In the data rows, the value 500 means zero.
Two rows play each game, the first against the second. How much does the first row win by? 20 is about a draw, 40 a big win and 0 a big loss. Wins can go round in a circle: one row can beat a second, the second a third and the third the first. Each row has two weighted sums of its numbers, A and B, taken from their middle values. A row wins by its A times the other's B, less its B times the other's A.
tensor([338, 239, 555, 408, 290, 510, 237, 665, 353, 460, 641, 526, 565, 649, 524, 443, 762, 242])
tensor([440, 307, 574, 516, 256, 530, 632, 321, 495, 335, 483, 417, 340, 524, 391, 242, 459, 465]) 13
tensor([811, 831, 231, 938, 658, 400, 461, 490, 452, 679, 395, 712, 667, 391, 416, 487, 364, 465])
tensor([650, 438, 432, 554, 507, 447, 415, 425, 813, 630, 522, 506, 713, 543, 484, 443, 480, 652]) 23
tensor([798, 364, 497, 383, 256, 424, 461, 350, 405, 437, 934, 485, 565, 680, 484, 201, 459, 419])
tensor([525, 856, 384, 608, 643, 490, 835, 321, 353, 630, 483, 600, 419, 274, 563, 636, 480, 547]) 7
tensor([666, 481, 409, 718, 487, 318, 695, 109, 717, 335, 315, 545, 565, 274, 484, 465, 389, 528])
tensor([837, 751, 190, 590, 673, 400, 711, 216, 380, 460, 441, 617, 635, 364, 462, 340, 459, 443]) 31
tensor([666, 390, 409, 408, 423, 510, 336, 290, 656, 389, 483, 564, 546, 524, 484, 443, 480, 547])
tensor([525, 502, 358, 536, 375, 318, 390, 584, 535, 541, 441, 697, 683, 615, 440, 419, 521, 636]) 19
tensor([505, 805, 300, 761, 525, 400, 503, 425, 624, 630, 344, 784, 651, 336, 462, 487, 364, 566])
tensor([463, 481, 517, 431, 467, 469, 461, 448, 554, 335, 463, 545, 465, 543, 524, 419, 540, 419]) 21
tensor([392, 336, 704, 408, 321, 510, 503, 617, 429, 414, 625, 441, 546, 562, 416, 395, 364, 340])
tensor([600, 481, 358, 703, 400, 400, 438, 470, 672, 679, 344, 837, 742, 461, 416, 465, 336, 700]) 20
tensor([392, 307, 625, 230, 349, 447, 483, 350, 429, 305, 483, 506, 278, 415, 440, 508, 558, 652])
tensor([392, 438, 330, 536, 423, 510, 580, 448, 800, 753, 463, 564, 713, 680, 337, 508, 336, 773]) 20
tensor([770, 677, 384, 815, 595, 374, 503, 490, 656, 679, 483, 600, 601, 562, 581, 310, 336, 547])
tensor([366, 677, 609, 431, 611, 756, 483, 680, 405, 437, 395, 276, 442, 391, 544, 310, 720, 310]) 21
tensor([338, 460, 476, 573, 446, 742, 711, 402, 452, 305, 541, 367, 278, 364, 616, 619, 389, 602])
tensor([564, 481, 658, 475, 595, 585, 415, 617, 353, 596, 541, 276, 635, 615, 462, 395, 802, 443]) 20
tensor([366, 274, 625, 590, 375, 347, 364, 470, 474, 502, 755, 506, 728, 680, 275, 310, 659, 368])
tensor([308, 646, 574, 625, 701, 756, 503, 695, 380, 596, 284, 393, 507, 415, 755, 487, 558, 584]) 20
tensor([338, 578, 704, 383, 701, 953, 483, 912, 217, 363, 344, 367, 202, 632, 887, 999, 720, 508])
tensor([756, 778, 231, 747, 658, 347, 483, 402, 323, 630, 483, 617, 583, 615, 365, 465, 521, 340]) 16
tensor([275, 578, 537, 266, 423, 603, 461, 723, 292, 502, 522, 463, 527, 598, 544, 443, 720, 278])
tensor([308, 522, 358, 554, 627, 728, 580, 566, 607, 460, 522, 339, 419, 580, 681, 443, 627, 487]) 24
tensor([564, 629, 517, 554, 400, 374, 598, 470, 452, 560, 625, 485, 546, 615, 365, 340, 540, 310])
tensor([485, 438, 455, 657, 467, 424, 438, 321, 590, 647, 522, 441, 683, 580, 239, 310, 540, 566]) 21
tensor([366, 460, 842, 496, 446, 447, 336, 490, 640, 522, 715, 463, 442, 524, 307, 487, 459, 465])
tensor([525, 856, 642, 454, 756, 469,  85, 829, 429, 560, 419, 485, 527, 439, 599, 636, 644, 465]) 26
tensor([545, 869, 497, 408, 806, 567, 390, 934, 353, 724, 315, 463, 486, 238, 697, 619, 999, 584])
tensor([392, 629, 517, 431, 578, 585, 461, 665, 405, 596, 441, 463, 618, 483, 633, 419, 762, 602]) 20
tensor([440, 364, 517, 408, 854, 549, 306, 923, 554, 236, 211, 200, 507, 999, 726, 773, 659, 394])
tensor([505, 502, 384, 454, 423, 490, 580, 350, 292, 414, 541, 600, 368, 504, 581, 528, 389, 636]) 26
tensor([784, 722, 267, 703, 487, 567, 523, 448, 590, 794, 284, 811, 527, 274, 712, 443, 540, 465])
tensor([239, 307, 591, 383, 467, 424, 390, 709, 624, 460, 671, 564, 442, 649, 440, 395, 459, 419]) 25
tensor([505, 364, 476, 408, 423, 400, 580, 350, 717, 335, 541, 564, 601, 632, 581, 487, 364, 508])
tensor([811, 629, 330, 718, 446, 374, 632, 402, 702, 502, 395, 582, 635, 439, 462, 443, 364, 652]) 22
tensor([600, 578, 658, 625, 525, 567, 648, 402, 515, 502, 559, 393, 507, 615, 633, 528, 521, 759])
tensor([634, 481, 231, 625, 544, 567, 725, 470, 474, 502, 370, 545, 546, 439, 524, 528, 521, 602]) 20
tensor([199, 662, 719, 625, 769, 530, 197, 865, 380, 966, 441, 564, 340, 306, 504, 994, 644, 852])
tensor([666, 818, 432, 761, 627, 374, 740, 448, 495, 630, 284, 506, 507, 483, 524, 566, 414, 602]) 22
tensor([440, 928, 455, 475, 507, 620, 632, 377, 323, 821, 671, 367, 683, 197, 198, 201, 734, 242])
tensor([440, 438, 574, 383, 400, 510, 364, 490, 292, 414, 593, 309, 394, 580, 275, 547, 594, 619]) 28
tensor([525, 460, 432, 573, 507, 447, 483, 402, 554, 460, 395, 441, 419, 391, 581, 566, 389, 547])
tensor([545, 438, 625, 189, 172, 424, 580, 255, 257, 236, 999, 339, 394, 849, 239, 395, 275, 278]) 8
tensor([366, 239, 704, 475, 507, 347, 503, 566, 624, 541, 576, 600, 875, 696, 198, 465, 480, 242])
tensor([650, 522, 267, 747, 658, 286, 711, 402, 535, 694, 344, 600, 507, 483, 649, 508, 389, 584]) 16
tensor([617, 541, 384, 516, 375, 286, 336, 402, 554, 578, 463, 811, 507, 461, 524, 443, 414, 684])
tensor([682, 522, 231, 657, 561, 447, 835, 425, 572, 767, 284, 697, 601, 274, 484, 395, 364, 652]) 21
tensor([392, 364, 555, 496, 349, 510, 438, 321, 838, 630, 463, 506, 651, 665, 307, 566, 307, 636])
tensor([338, 364, 591, 383, 375, 549, 336, 665, 495, 236, 715, 506, 442, 649, 365, 547, 558, 508]) 21
tensor([727, 560, 190, 536, 611, 374, 648, 425, 745, 859, 370, 582, 770, 483, 462, 340, 389, 547])
tensor([440, 595, 476, 516, 658, 549, 632, 402, 495, 389, 344, 564, 465, 461, 633, 443, 521, 508]) 21
tensor([525, 460, 190, 657, 423, 318, 543, 290, 800, 578, 370, 824, 798, 580, 416, 443, 437, 566])
tensor([600, 481, 476, 299, 113, 424, 483, 425, 474, 414, 879, 417, 546, 999, 563, 242, 459, 242]) 28
tensor([392, 414, 642, 536, 375, 374, 364, 377, 495, 389, 593, 276, 419, 680, 198, 566, 521, 394])
tensor([485, 414, 803, 431, 400, 347, 438, 490, 474, 335, 755, 485, 507, 483, 416, 528, 437, 419]) 23
tensor([564, 613, 574, 554, 507, 567, 562, 617, 554, 236, 656, 309, 527, 810, 440, 814, 336, 394])
tensor([308, 307, 642, 383, 400, 210, 503, 530, 429, 305, 769, 309, 465, 755, 416, 419, 594, 310]) 12
tensor([392, 460, 674, 496, 507, 783, 523, 321, 515, 437, 522, 276, 465, 364, 337, 368, 521, 394])
tensor([338, 578, 476, 431, 643, 809, 740, 470, 515, 437, 463, 485, 394, 148, 563, 395, 437, 652]) 16
tensor([338, 522, 658, 357, 561, 567, 461, 633, 452, 502, 483, 463, 635, 415, 365, 368, 705, 394])
tensor([463, 502, 267, 536, 400, 318, 364, 448, 687, 522, 483, 824, 651, 483, 462, 487, 364, 619]) 28
tensor([463, 578, 497, 475, 544, 585, 503, 530, 495, 630, 419, 367, 651, 364, 416, 419, 540, 419])
tensor([417, 239, 574, 408, 375, 567, 503, 510, 572, 389, 641, 463, 507, 632, 462, 547, 480, 443]) 19
tensor([392, 274, 658, 590, 487, 424, 523, 765, 380, 460, 641, 441, 507, 580, 307, 368, 659, 419])
tensor([417, 481, 517, 536, 756, 652, 580, 448, 495, 437, 315, 506, 340, 364, 563, 395, 540, 584]) 20
tensor([564, 522, 384, 718, 643, 620, 664, 350, 452, 414, 522, 526, 340, 364, 484, 443, 389, 394])
tensor([742, 460, 267, 641, 544, 400, 598, 402, 535, 781, 395, 911, 683, 391, 462, 528, 389, 584]) 17
tensor([392, 239, 854, 329, 321, 469, 306, 649, 452, 363, 755, 393, 419, 769, 391, 602, 501, 443])
tensor([505, 307, 476, 431, 487, 374, 306, 548, 640, 663, 419, 666, 667, 364, 484, 310, 459, 636]) 20
tensor([564, 307, 300, 657, 507, 424, 782, 470, 656, 541, 463, 339, 546, 726, 307, 395, 414, 340])
tensor([634, 460, 384, 641, 375, 400, 523, 548, 800, 663, 370, 634, 969, 483, 616, 310, 364, 684]) 14
tensor([440, 438, 658, 357, 627, 424, 237, 912, 607, 305, 395, 339, 368, 990, 665, 938, 644, 528])
tensor([600, 390, 432, 608, 446, 318, 415, 350, 590, 560, 483, 634, 546, 769, 462, 528, 521, 619]) 20
tensor([308, 239, 517, 516, 400, 490, 648, 402, 731, 363, 395, 463, 311, 632, 681, 584, 336, 508])
tensor([742, 460, 330, 590, 349, 286, 415, 377, 702, 679, 576, 742, 837, 562, 337, 340, 437, 465]) 29
tensor([417, 307, 574, 408, 349, 469, 523, 584, 554, 389, 609, 441, 635, 796, 391, 653, 275, 310])
tensor([784, 522, 300, 775, 578, 400, 664, 448, 429, 596, 284, 770, 635, 483, 484, 465, 307, 584]) 22
tensor([634, 560, 497, 516, 643, 530, 415, 617, 640, 522, 250, 367, 419, 461, 849, 528, 480, 528])
tensor([545, 613, 497, 383, 467, 469, 461, 566, 429, 460, 541, 441, 394, 415, 544, 395, 480, 340]) 13
tensor([600, 522, 432, 516, 467, 347, 364, 448, 554, 663, 541, 650, 565, 483, 581, 508, 307, 584])
tensor([417, 307, 409, 431, 400, 549, 580, 566, 515, 437, 641, 417, 507, 562, 365, 340, 501, 368]) 18
tensor([784, 629, 267, 747, 595, 400, 503, 350, 745, 694, 315, 650, 667, 562, 616, 487, 414, 715])
tensor([417, 390, 409, 431, 256, 400, 562, 448, 495, 335, 441, 582, 311, 461, 484, 619, 558, 508]) 32
tensor([770, 751, 300, 761, 687, 469, 695, 425, 429, 613, 441, 666, 742, 439, 524, 528, 389, 278])
tensor([485, 502, 517, 299, 400, 713, 390, 829, 474, 389, 641, 564, 340, 336, 712, 419, 675, 340]) 23
tensor([440, 502, 609, 329, 290, 603, 438, 665, 353, 460, 522, 463, 368, 524, 462, 419, 501, 443])
tensor([545, 613, 432, 536, 525, 603, 835, 350, 474, 541, 483, 526, 465, 543, 462, 340, 437, 368]) 23
tensor([338, 460, 625, 266, 423, 347, 503, 548, 515, 437, 641, 441, 340, 504, 416, 465, 521, 419])
tensor([650, 414, 476, 329, 256, 250, 237, 566, 474, 541, 997, 441, 507, 861, 337, 242, 690, 310]) 31
tensor([463, 460, 625, 431, 400, 374, 483, 617, 590, 389, 483, 367, 546, 769, 337, 508, 459, 394])
tensor([545, 364, 409, 408, 172, 250, 364, 510, 452, 363, 576, 506, 311, 562, 307, 487, 521, 340]) 14
tensor([564, 438, 689, 230, 487, 447, 273, 778, 380, 414, 671, 666, 507, 649, 581, 368, 594, 201])
tensor([392, 541, 384, 641, 544, 549, 740, 321, 474, 522, 344, 526, 419, 274, 440, 508, 459, 652]) 14
tensor([525, 364, 384, 408, 507, 347, 390, 350, 353, 460, 559, 545, 419, 483, 307, 419, 480, 584])
tensor([275, 502, 609, 454, 487, 567, 438, 510, 380, 389, 742, 393, 507, 524, 440, 669, 576, 547]) 19
tensor([697, 364, 574, 357, 321, 424, 523, 255, 474, 335, 609, 309, 465, 580, 275, 310, 437, 201])
tensor([463, 522, 384, 431, 423, 469, 415, 530, 474, 305, 483, 309, 340, 391, 741, 547, 644, 310]) 18
tensor([440, 414, 625, 608, 375, 374, 598, 425, 353, 437, 541, 393, 486, 415, 416, 566, 389, 584])
tensor([417, 307, 455, 608, 321, 400, 562, 377, 887, 414, 463, 697, 601, 598, 337, 508, 414, 684]) 26
tensor([666, 460, 476, 299, 446, 585, 336, 448, 607, 481, 503, 712, 728, 391, 462, 395, 501, 584])
tensor([525, 560, 455, 673, 544, 510, 483, 321, 640, 613, 344, 506, 527, 580, 563, 547, 389, 394]) 19
tensor([440, 692, 476, 475, 643, 756, 664, 490, 353, 502, 441, 506, 419, 364, 563, 602, 364, 602])
tensor([600, 560, 455, 383, 611, 400, 523, 470, 429, 389, 559, 526, 507, 364, 524, 310, 576, 487]) 10
tensor([582, 364, 537, 408, 507, 469, 632, 470, 535, 541, 901, 463, 340, 755, 239, 508, 437, 152])
tensor([600, 692, 231, 573, 595, 469, 580, 255, 495, 541, 483, 485, 394, 306, 544, 528, 389, 487]) 35
tensor([650, 438, 455, 496, 375, 490, 438, 448, 687, 647, 419, 850, 635, 504, 563, 487, 459, 669])
tensor([366, 438, 642, 266, 400, 490, 364, 530, 474, 389, 742, 393,  90, 364, 416, 419, 437, 508]) 14
tensor([417, 629, 734, 299, 578, 620, 438, 649, 495, 437, 541, 441, 311, 197, 524, 508, 576, 278])
tensor([239, 390, 658, 408, 349, 510, 415, 448, 353, 272, 855, 463, 507, 483, 337, 340, 437, 340]) 30
tensor([463, 502, 455, 536, 819, 549, 543, 584, 353, 437, 284, 485, 442, 483, 524, 566, 594, 394])
tensor([505, 460, 555, 496, 446, 530, 523, 490, 429, 460, 522, 367, 713, 726, 337, 443, 414, 394]) 23
tensor([650, 414, 455, 718, 544, 400, 664, 448, 640, 647, 503, 600, 583, 483, 365, 508, 389, 636])
tensor([463, 662, 409, 789, 687, 585, 598, 377, 535, 613, 344, 441, 507, 364, 726, 419, 414, 419]) 15
tensor([338, 390, 789, 299, 423, 549, 306, 510, 429, 236, 671, 309, 486, 543, 337, 419, 521, 508])
tensor([545, 336, 267, 454, 467, 549, 580, 425, 590, 389, 419, 339, 311, 524, 681, 340, 480, 508]) 37
tensor([770, 613, 384, 475, 423, 286, 483, 425, 687, 679, 483, 837, 583, 632, 599, 443, 459, 528])
tensor([366, 481, 658, 383, 507, 549, 438, 470, 353, 522, 625, 463, 486, 391, 665, 619, 776, 443]) 16
tensor([338, 336, 609, 516, 375, 510, 438, 566, 257, 335, 625, 417, 419, 461, 365, 684, 459, 443])
tensor([650, 460, 300, 789, 673, 447, 648, 290, 656, 679, 315, 617, 618, 504, 440, 773, 336, 636]) 21
tensor([650, 438, 358, 496, 544, 469, 438, 470, 731, 724, 395, 463, 999, 439, 462, 368, 414, 584])
tensor([463, 578, 409, 590, 446, 424, 711, 490, 452, 414, 522, 526, 394, 364, 462, 487, 364, 584]) 22
tensor([545, 595, 734, 299, 487, 713, 664, 448, 170, 236, 728, 417, 394, 415, 440, 419, 501, 152])
tensor([366, 560, 574, 408, 578, 510, 615, 425, 405, 460, 503, 309, 442, 461, 440, 508, 459, 528]) 22
tensor([682, 541, 330, 657, 487, 318, 390, 448, 590, 724, 211, 666, 601, 483, 391, 340, 336, 602])
tensor([650, 522, 432, 688, 507, 447, 523, 425, 687, 781, 441, 666, 546, 543, 391, 584, 389, 715]) 23
tensor([485, 560, 409, 496, 467, 549, 483, 665, 452, 502, 576, 339, 507, 439, 504, 465, 558, 310])
tensor([713, 595, 231, 703, 643, 447, 648, 470, 535, 724, 395, 650, 601, 483, 524, 566, 336, 394]) 19
tensor([440, 438, 358, 802, 673, 652, 782, 321, 495, 694, 419, 582, 618, 274, 440, 508, 437, 584])
tensor([338, 414, 517, 329, 375, 530, 364, 350, 257, 236, 769, 309, 565, 696, 391, 368, 521, 566]) 19
tensor([417, 831, 704, 454, 964, 603, 483, 709, 323, 647, 463, 393, 242, 306, 484, 865, 675, 744])
tensor([525, 613, 409, 657, 578, 620, 861, 402, 535, 389, 441, 417, 394, 391, 712, 636, 540, 487]) 15
tensor([417, 414, 625, 536, 321, 585, 306, 470, 515, 363, 541, 463, 368, 439, 649, 487, 414, 487])
tensor([682, 541, 409, 718, 507, 469, 711, 490, 429, 481, 395, 526, 486, 415, 416, 487, 437, 547]) 28
tensor([600, 792, 267, 866, 467, 424, 711, 350, 535, 709, 441, 797, 583, 391, 365, 636, 437, 547])
tensor([505, 560, 704, 357, 446, 469, 364, 601, 405, 460, 593, 441, 442, 483, 307, 310, 762, 340]) 30
tensor([440, 239, 358, 496, 487, 424, 523, 402, 687, 522, 522, 650, 394, 543, 649, 653, 275, 636])
tensor([770, 502, 537, 408, 507, 374, 580, 425, 495, 363, 315, 712, 442, 439, 665, 487, 459, 368]) 21
tensor([505, 307, 776, 329, 256, 318, 197, 680, 554, 305, 831, 526, 486, 957, 391, 419, 540, 278])
tensor([308, 481, 609, 608, 627, 756, 336, 695, 554, 460, 441, 393, 667, 524, 633, 443, 705, 368]) 22
tensor([338, 560, 330, 408, 349, 347, 725, 290, 323, 389, 794, 339, 368, 580, 275, 419, 307, 310])
tensor([338, 307, 734, 329, 561, 668, 364, 490, 405, 363, 593, 200, 368, 415, 307, 419, 576, 368]) 28
tensor([999, 522, 497, 329, 218, 424, 390, 548, 257, 335, 923, 506, 667, 615, 581, 340, 644, 152])
tensor([338, 414, 517, 608, 525, 742, 580, 566, 474, 481, 370, 367, 311, 238, 681, 547, 594, 619]) 37
tensor([525, 390, 300, 641, 218, 447, 415, 530, 717, 596, 503, 770, 713, 632, 616, 395, 307, 773])
tensor([682, 438, 591, 475, 256, 250, 336, 510, 813, 560, 625, 634, 875, 696, 462, 340, 414, 394]) 28
tensor([417, 560, 674, 329, 742, 931, 415, 695, 380, 335, 395, 151, 527, 439, 599, 508, 828, 419])
tensor([545, 414, 704, 408, 487, 756, 695, 425, 474, 663, 934, 200, 991, 649, 198, 278, 521, 242]) 6
tensor([308, 438, 517, 383, 487, 530, 523, 530, 452, 460, 522, 367, 394, 483, 504, 566, 627, 508])
tensor([485, 274, 658, 431, 400, 683, 461, 448, 624, 541, 541, 309, 635, 598, 484, 465, 389, 443]) 17
tensor([600, 364, 300, 536, 578, 400, 711, 321, 474, 596, 463, 650, 565, 483, 544, 508, 437, 652])
tensor([545, 677, 609, 357, 819, 822, 664, 737, 353, 560, 441, 309, 465, 336, 810, 547, 705, 310]) 21
tensor([564, 502, 748, 431, 578, 347, 197, 695, 323, 502, 576, 526, 618, 524, 504, 730, 815, 465])
tensor([525, 481, 555, 408, 595, 530, 461, 402, 515, 363, 370, 564, 527, 364, 649, 528, 576, 566]) 23
tensor([ 87, 595, 748, 496, 643, 809, 364, 737, 590, 932, 503, 617, 278, 336, 391, 999, 776, 938])
tensor([275, 414, 555, 299, 218, 620, 543, 510, 535, 305, 522, 393, 465, 483, 416, 340, 459, 368]) 16
tensor([417, 390, 591, 516, 218, 424, 483, 350, 257, 460, 671, 526, 442, 615, 391, 443, 389, 566])
tensor([850, 751, 358, 733, 561, 490, 483, 448, 515, 724, 419, 600, 698, 461, 726, 508, 389, 652]) 18
tensor([582, 522, 497, 573, 561, 549, 523, 510, 773, 647, 419, 756, 651, 598, 599, 395, 459, 566])
tensor([440, 481, 734, 230, 525, 770, 336, 751, 353, 335, 522, 241, 565, 415, 504, 201, 734, 443]) 18
tensor([666, 677, 476, 761, 446, 347, 523, 448, 786, 630, 284, 617, 651, 524, 616, 443, 437, 528])
tensor([275, 629, 762, 454, 889, 683, 336, 853, 535, 630, 641, 276, 565, 336, 365, 684, 776, 508]) 31
tensor([634, 336, 455, 590, 627, 469, 543, 255, 813, 647, 370, 650, 618, 461, 337, 340, 199, 602])
tensor([713, 541, 432, 329, 400, 163, 237, 448, 607, 679, 593, 770, 683, 483, 391, 528, 540, 669]) 14
tensor([392, 414, 591, 454, 400, 567, 562, 448, 429, 437, 522, 441, 419, 696, 440, 508, 540, 394])
tensor([697, 805, 384, 747, 627, 490, 822, 448, 452, 596, 315, 650, 394, 336, 665, 487, 364, 602]) 15
tensor([338, 541, 867, 383, 922, 469,  85, 945, 353, 647, 395, 339, 419, 615, 440, 999, 705, 566])
tensor([634, 737, 409, 703, 729, 210, 543, 255, 572, 613, 395, 617, 601, 504, 307, 487, 480, 368]) 14
tensor([440, 390, 384, 431, 400, 447, 438, 402, 515, 363, 576, 564, 465, 615, 484, 419, 389, 602])
tensor([308, 578, 537, 329, 561, 530, 390, 490, 405, 414, 576, 276, 278, 391, 462, 730, 540, 528]) 15
tensor([440, 460, 609, 357, 375, 318, 523, 350, 554, 460, 522, 441, 242, 504, 462, 653, 480, 419])
tensor([440, 390, 409, 357, 375, 510, 390, 402, 554, 272, 559, 506, 486, 524, 484, 443, 540, 508]) 25
tensor([275, 502, 762, 554, 627, 652, 364, 751, 535, 560, 370, 393, 368, 461, 440, 759, 594, 508])
tensor([564, 578, 497, 357, 525, 424, 664, 448, 495, 460, 522, 582, 419, 364, 524, 547, 501, 602]) 29
tensor([417, 818, 704, 554, 673, 835, 390, 804, 607, 724, 315, 485, 442, 306, 440, 814, 705, 759])
tensor([440, 502, 776, 431, 578, 510, 390, 709, 405, 481, 700, 339, 565, 562, 337, 465, 734, 394]) 32
tensor([417, 928, 409, 189, 974, 999, 415, 791, 292, 821, 370, 367, 340, 197, 999, 584, 999, 700])
tensor([463, 336, 625, 454, 578, 683, 438, 737, 405, 389, 522, 241, 465, 439, 524, 278, 841, 340]) 31
tensor([666, 481, 409, 554, 627, 668, 483, 566, 452, 481, 419, 339, 546, 665, 783, 465, 558, 368])
tensor([440, 414, 517, 608, 321, 447, 390, 350, 910, 630, 441, 393, 713, 615, 337, 487, 364, 602]) 37
tensor([713, 818, 409, 641, 627, 603, 740, 350, 353, 481, 593, 393, 442, 364, 391, 242, 336, 152])
tensor([392, 805, 609, 383, 831, 783, 438, 791, 353, 414, 463, 417, 311, 274, 741, 584, 762, 602]) 32
tensor([392, 414, 555, 357, 375, 567, 273, 566, 405, 502, 609, 393, 667, 391, 307, 368, 627, 394])
tensor([682, 336, 330, 802, 375, 318, 483, 377, 745, 859, 541, 697, 837, 504, 440, 368, 199, 652]) 23
tensor([634, 364, 432, 573, 321, 318, 543, 350, 863, 694, 503, 666, 465, 580, 462, 487, 307, 602])
tensor([440, 390, 409, 641, 595, 698, 523, 751, 474, 502, 522, 367, 278, 711, 649, 787, 540, 419]) 5
tensor([275, 629, 829, 189, 611, 809, 503, 695, 323, 437, 483, 309, 442, 483, 524, 395, 720, 340])
tensor([392, 629, 816, 590, 819, 636, 438, 695, 515, 522, 395, 506, 527, 504, 416, 853, 558, 547]) 15
tensor([440, 502, 591, 230, 321, 490, 273, 601, 353, 502, 728, 600, 368, 483, 544, 653, 364, 419])
tensor([713, 460, 330, 516, 400, 400, 543, 377, 590, 522, 395, 697, 546, 364, 616, 419, 389, 584]) 23
tensor([366, 414, 517, 573, 507, 447, 562, 425, 554, 414, 441, 441, 278, 524, 741, 584, 414, 487])
tensor([463, 646, 642, 383, 507, 210, 273, 510, 217, 596, 463, 463, 278, 461, 416, 999, 675, 715]) 33
tensor([485, 560, 517, 475, 595, 510, 543, 425, 495, 236, 344, 600, 311, 439, 484, 566, 558, 547])
tensor([600, 522, 497, 641, 544, 567, 364, 321, 515, 414, 370, 582, 419, 306, 755, 584, 389, 528]) 21
tensor([713, 805, 231, 828, 643, 510, 725, 321, 572, 753, 370, 564, 507, 391, 544, 584, 414, 669])
tensor([199, 692, 762, 431, 843, 447,  85, 680, 452, 647, 463, 582, 368, 415, 391, 744, 969, 773]) 26
tensor([338, 274, 537, 554, 507, 567, 615, 490, 495, 578, 503, 441, 546, 755, 416, 508, 389, 340])
tensor([485, 613, 476, 454, 922, 999, 796, 966, 257, 335, 284, 309, 311, 461, 999, 700, 776, 278]) 19
tensor([366, 481, 776, 454, 400, 490, 483, 723, 380, 147, 625, 417, 546, 580, 599, 242, 558, 242])
tensor([505, 722, 497, 496, 487, 510, 390, 470, 554, 578, 419, 600, 583, 391, 633, 443, 720, 487]) 20
tensor([392, 560, 555, 496, 742, 469, 483, 617, 380, 363, 211, 506, 394, 306, 599, 584, 705, 619])
tensor([239, 502, 455, 431, 525, 603, 543, 548, 452, 414, 503, 339, 601, 504, 462, 340, 611, 368]) 22
tensor([485, 613, 358, 703, 673, 374, 754, 255, 515, 522, 441, 309, 465, 336, 524, 547, 414, 619])
tensor([308, 414, 674, 475, 544, 549, 197, 751, 405, 872, 284, 564, 368, 197, 440, 487, 999, 994]) 25
tensor([545, 481, 476, 516, 349, 469, 415, 350, 759, 679, 441, 441, 667, 524, 416, 419, 437, 636])
tensor([392, 522, 517, 536, 375, 510, 390, 617, 474, 522, 559, 545, 442, 562, 365, 368, 437, 340]) 21
tensor([742, 792, 409, 590, 525, 424, 768, 402, 429, 613, 284, 712, 465, 415, 649, 566, 275, 465])
tensor([463, 751, 555, 299, 375, 510, 580, 490,   0, 460, 912, 367, 368, 336, 391, 278, 690,  89]) 32
tensor([366, 541, 642, 299, 446, 964, 543, 448, 323, 541, 641, 339, 507, 306, 484, 465, 611, 310])
tensor([463, 613, 432, 608, 487, 424, 648, 425, 452, 596, 522, 526, 465, 598, 524, 395, 480, 201]) 23
tensor([798, 502, 358, 789, 400, 318, 364, 377, 863, 679, 463, 617, 837, 504, 462, 340, 459, 394])
tensor([505, 481, 517, 496, 375, 400, 580, 377, 405, 335, 541, 393, 486, 861, 337, 465, 480, 242]) 31
tensor([308, 414, 762, 357, 595, 742, 415, 548, 380, 541, 395, 367, 486, 504, 544, 619, 576, 394])
tensor([582, 364, 409, 673, 446, 210, 483, 448, 687, 679, 503, 811, 618, 580, 484, 487, 307, 636]) 20
tensor([617, 522, 409, 641, 467, 286, 237, 470, 702, 694, 503, 797, 728, 711, 504, 487, 239, 813])
tensor([485, 502, 476, 516, 487, 530, 503, 633, 572, 541, 541, 417, 601, 696, 365, 508, 611, 310]) 12
tensor([617, 677, 358, 431, 507, 374, 438, 490, 474, 389, 541, 506, 419, 439, 581, 419, 540, 584])
tensor([392, 274, 409, 733, 446, 510, 562, 448, 786, 613, 344, 564, 683, 649, 440, 508, 364, 584]) 29
tensor([485, 560, 642, 329, 687, 713, 615, 548, 495, 414, 541, 545, 311, 461, 616, 914, 437, 508])
tensor([545, 629, 231, 688, 658, 250, 483, 490, 515, 502, 344, 564, 486, 615, 416, 368, 364, 602]) 32
tensor([545, 150, 574, 475, 290, 620, 580, 425, 656, 305, 483, 367, 465, 849, 504, 584, 307, 419])
tensor([600, 881, 455, 299, 611, 620, 306, 548, 380, 481, 483, 441, 486, 364, 462, 566, 627, 368]) 15
tensor([617, 707, 300, 890, 701, 510, 598, 510, 624, 663, 315, 727, 601, 336, 616, 602, 414, 566])
tensor([811, 541, 330, 688, 423, 210, 523, 377, 535, 578, 395, 770, 651, 580, 599, 487, 275, 547]) 19
